In the rows, zero is written as 128.
Each path below is one point turned by a fixed rotation once a step. After each direction that follows a path, write how fast that rotation turns it, in degrees per step (0 if it stays still).
Each turn is a multiple of 5 degrees from 10 to 175, or 0.
Each row of a path follows its step; steps can be skipped.

step 14: 153 145 138 125 126 120 136 131 163 112 145 109 114 139 109 124 106 122 125 144  83 116 124 110 113 148 132  98 114 128 122 140 144 149 120 102 144  93 120 137 155 132  97 107 116 128 136 137 127 127 107 158 144 141 102 141 139 123 102 136 113 154 143 103
step 17: 122 141 127 120 119 119 118 139 179 106 151 130 111 117 115  94 136 155 106 155 133 124 122 132 137 140 128 121 102 169 107 116 121 121 116 117 112 105 111 109 118 163 126 124 102 146 112 126 127 130 124 147 151 149 110 136 140 114  95 129  98 123 122 114
step 20: 123 113 147 144 119 113 115 129 149 120 151 102 135 126 118  97 147 142 110 159 112 150 123 136 149 120 134 112 113 144 129 138 119 129 149 123  97  99 156 132 143 121 127 154 111 140 129 108 141 111 151 120 148 130  99 169 150 108 136 123 100  96 138 146
step 21: 103 126 105 124 144  83 118 118 125 128 144 141 150 154 131 113 146 129 110 135  83 153 124 120 155 124 134 101 107 149 127 121 151 143 124 134 143 125 143  97 139 123 127 116 104 115 100 138 120 138 120 120 134 139 106 151 136 144 116 113 126 142 144  81
step 22: 124 157 138 132  89 118 141 111 173 111 136 128 122 140 117 104 107 146 116 141 109 132 101 127 150 112 119  91  99 120 141 128 131 135 103 154 123 136 134 166 142 141 103 109 119 158 125 134 140 128 134 135 131 129 130 112 151 152 142 100 144 137 122 108
step 25: 132 154 122 124 110 117 137 133 163  91 139 119 116 153 101 114 140 154 120 142 101 114 115 138 142 119 146 101 122 138 161 119 104 161 129 122 130 130 121 142 128 150 152 114  93 116 154 135 107  99 109 129 129 131 105 138 127 133 132 115 133 105 161 115
step 29: 131 119 146 117 160 119 128 157 129 105 158 128 105 124  99 107 117 150 118 145  97 116 126 127 153 138 165 108  97 113 106 111 121 146  86 127 125 102 146 120 150 144 104 134 121 135 111 129 103 137 147 122 137 133 140 141 146 126 132 109 129 145 147 113
step 42: 118 135 122 123 104 152 131 122 169 105 147 107 118 119 154 133 120 128 140 133 102 125 126 151  94 134 129 127 108 145 155  91 131 137 107 140 118 107 142 131 108 163 116  95 119 149 152 144 134 129 130 110 134 135 110 105 150 116 109 128 115 139 135  95
step 43: 142 113 134 139 140 135 142 129 162 127 134 101  99 130  95 114 131 128 131 134 107 143 161 126 110 126 141 134 110 127 105 134 113 140 132 129 130 123 134 138 138 140 111 131  88 141 159  94 139 159 154 121 133 138  87 159 124 121  92 105 115 132 142 144
124 130 121 132 124 113 127 123 133 126 129 134 134 130 135 127 126 130 128 127 122 125 129 124 132 122 126 126 124 124 128 125 131 129 133 132 125 134 132 130 131 123 136 133 130 123 134 126 128 127 130 134 129 122 129 123 130 126 129 124 126 125 120 132 | 25
133 131 131 126 138 128 129 130 132 130 131 134 130 128 130 130 126 132 114 129 126 129 124 127 128 127 129 128 125 130 126 127 130 129 129 123 133 128 115 122 131 128 128 136 121 125 128 126 126 128 125 127 126 125 125 125 120 135 128 118 122 124 133 128 | 95
130 130 123 131 124 128 138 125 128 126 121 123 121 138 131 128 131 129 128 121 127 129 132 134 130 125 131 126 133 129 123 129 122 118 119 124 131 131 130 128 132 129 130 131 124 123 125 124 129 123 126 125 122 127 129 130 132 141 127 126 129 128 124 128 | 115
128 135 128 129 129 126 125 129 132 129 131 126 134 130 123 129 138 134 133 125 126 119 135 129 126 127 132 123 127 120 123 128 131 129 133 132 136 128 128 123 120 134 127 131 126 134 130 129 126 131 125 135 123 128 122 135 129 134 131 128 133 136 128 127 | 100
125 133 121 129 125 133 130 130 133 124 123 131 122 125 127 130 130 137 133 124 131 129 128 129 127 132 124 134 133 131 131 117 124 131 127 126 133 134 123 126 120 129 130 132 122 126 129 124 124 126 126 134 130 135 126 123 126 120 126 133 128 119 128 129 | 45
133 126 135 132 132 136 125 129 128 131 130 132 122 126 135 126 134 130 130 128 115 122 125 128 129 132 128 134 122 133 120 133 126 121 126 127 126 128 127 130 128 128 134 129 131 127 126 129 124 134 124 132 128 131 126 130 131 121 124 125 131 129 117 129 | 25

step 0: 100 114 141 125 134 119 154 138 121 129 149 120 107 125 133 144 164 151 118 143 157 137 134 157 118 127 136 125 130 128  93 126 106 135 140 166 141 138 141 150 141 130 136  97 137 153 146 113 114 142 134 129 100 149 120 140 126 156 152 136 128 156 123 105
step 5: 126 126 126 165 150 132 136 156 131 136 136 142 126 129 135 125 154 135 131 129 127 141 132 166 144 129 157  99 161 146 124 129 120 124 117 136 120 142 118 138 133 119 144 113 156 137 128 132 105 116  74 143 122 146 114 177 114 129 134 124 123 110 132 119
step 6: 135 150 136 112 105 138 139 152 129 124 175 102 125 151 147 121 129 150 118 147 142 126 122 151 109 127 145 124 130 107 131 148 122 129 124 115 124 130 163 134 140 155 118 143 164 168 121 112 100 116 131 115 114 131 112 129  92 123 127 127 115 142 119 122
step 21: 129 116 104 139 146 113 123 150 127 144 136 142 127 124 146 148 141 154  94 112 138 146 112 132 127 121 125 146 122 146 112 128 103 102 140 121 143 125 136 145 136 140 113 116 133 153 138 153 130 146  81 142 135 132 113 179 125  94 128 111 123 133 116 123
step 23: 143 135 110 108 104 146 131 144 127 104 144 130 105 129 135  98 139 135 136 125 123 135 124 133 116 131 123 134 139 138  98 116 140 148 115 122 107 155 152 119 133 147 134 113 146 142 130 106  95 124 115 125 112 131 118 140 144  80  95 157  96 121 118 145
step 31: 133 127 144 109 139 120 133 126 140 113 138 128 116 156 138 152 127 119 130 122 145 126 115 154 120 144 136 100 134 111 121 127  98 146 122 130 144 101 164 119 157 151 115 117 166 143 128 133 109  80 132 105 100 130 117 148 123 146 112 105 123 116 126 128
step 37: 118 119 130 124 131 124 145 137 134 157 142 157 108 139 130 129 131 169  99 107 146 127 125 143  97 149 131 124  84 129 133 140 115 106 147 113 140 130 147 120 149 138 146 129 132 134 147 128 109 123 114 106 114 137  94 138 144 108  99 112 107 120 126 153
step 40: 126 145 112 144 103 105 132 130 122 120 142 147  85 132 145 122 133 157 138 139 133 133 151 131 130 147 132 134 125 134 136 140 118 130 135 105 140 115 152 130 118 152 143 124 109 150  95 137  85 112 113 124  94 112 128 153 110  96 116 143 122 137 125 110
step 41: 132  78 126 133 123 153 137 125 118 110 137 113 101 138 121 140 126 147 101 126 129 133 151 134  99 103 125 129 125 162 117 138 125 128 114 129  97 113 139 158 136 156 117 129 122 144 133 123 135 125 106 141 123 137 146 151 136 119 125  99 112 161 108  99
131 136 132 133 121 124 126 128 137 129 132 129 132 129 129 134 132 125 133 133 126 129 130 128 132 125 130 125 131 128 122 118 123 129 129 128 131 128 121 122 131 124 119 127 139 129 125 124 125 124 127 135 124 125 130 134 124 129 124 134 131 124 125 125 | 85
133 131 128 120 129 129 121 132 136 132 132 125 128 124 131 129 124 130 125 126 133 128 122 129 123 127 136 131 121 132 122 125 136 125 120 128 130 140 130 119 124 126 131 131 130 123 135 132 132 126 128 125 129 124 129 123 127 127 125 132 129 129 125 127 | 70
122 131 128 125 129 124 130 122 126 127 132 135 133 130 136 132 129 134 130 120 129 129 134 134 124 120 126 128 128 135 123 139 126 130 124 127 128 127 132 131 128 127 126 136 131 131 126 122 127 128 137 125 130 124 129 125 136 134 128 128 133 127 121 124 | 115
130 126 136 128 130 137 129 122 133 127 123 125 120 134 127 134 123 131 129 128 129 132 132 120 125 128 123 128 135 130 124 129 132 127 123 124 124 119 125 120 128 130 129 130 120 130 130 130 122 123 131 130 128 121 127 130 128 130 122 131 131 136 128 131 | 65
126 129 125 125 130 124 130 128 130 142 127 137 126 123 125 125 131 131 129 128 122 132 129 119 125 135 127 122 134 130 121 133 126 128 127 137 126 134 133 128 134 132 126 120 128 130 127 132 131 131 128 132 131 120 124 128 128 130 124 132 125 127 131 125 | 155
129 126 119 126 126 129 115 131 123 132 128 132 129 123 126 134 120 126 134 133 129 134 123 130 121 126 125 131 124 133 132 131 122 125 129 127 127 121 126 127 132 127 135 127 129 125 128 122 121 124 128 137 129 125 122 128 133 124 134 132 129 127 131 126 | 130
132 134 123 124 134 129 130 131 128 131 129 130 130 128 122 136 130 131 127 124 124 135 130 130 130 134 133 131 134 127 130 127 127 123 137 114 136 130 129 128 127 127 132 132 125 126 122 132 125 129 126 121 128 126 122 135 124 134 128 125 128 128 124 125 | 115
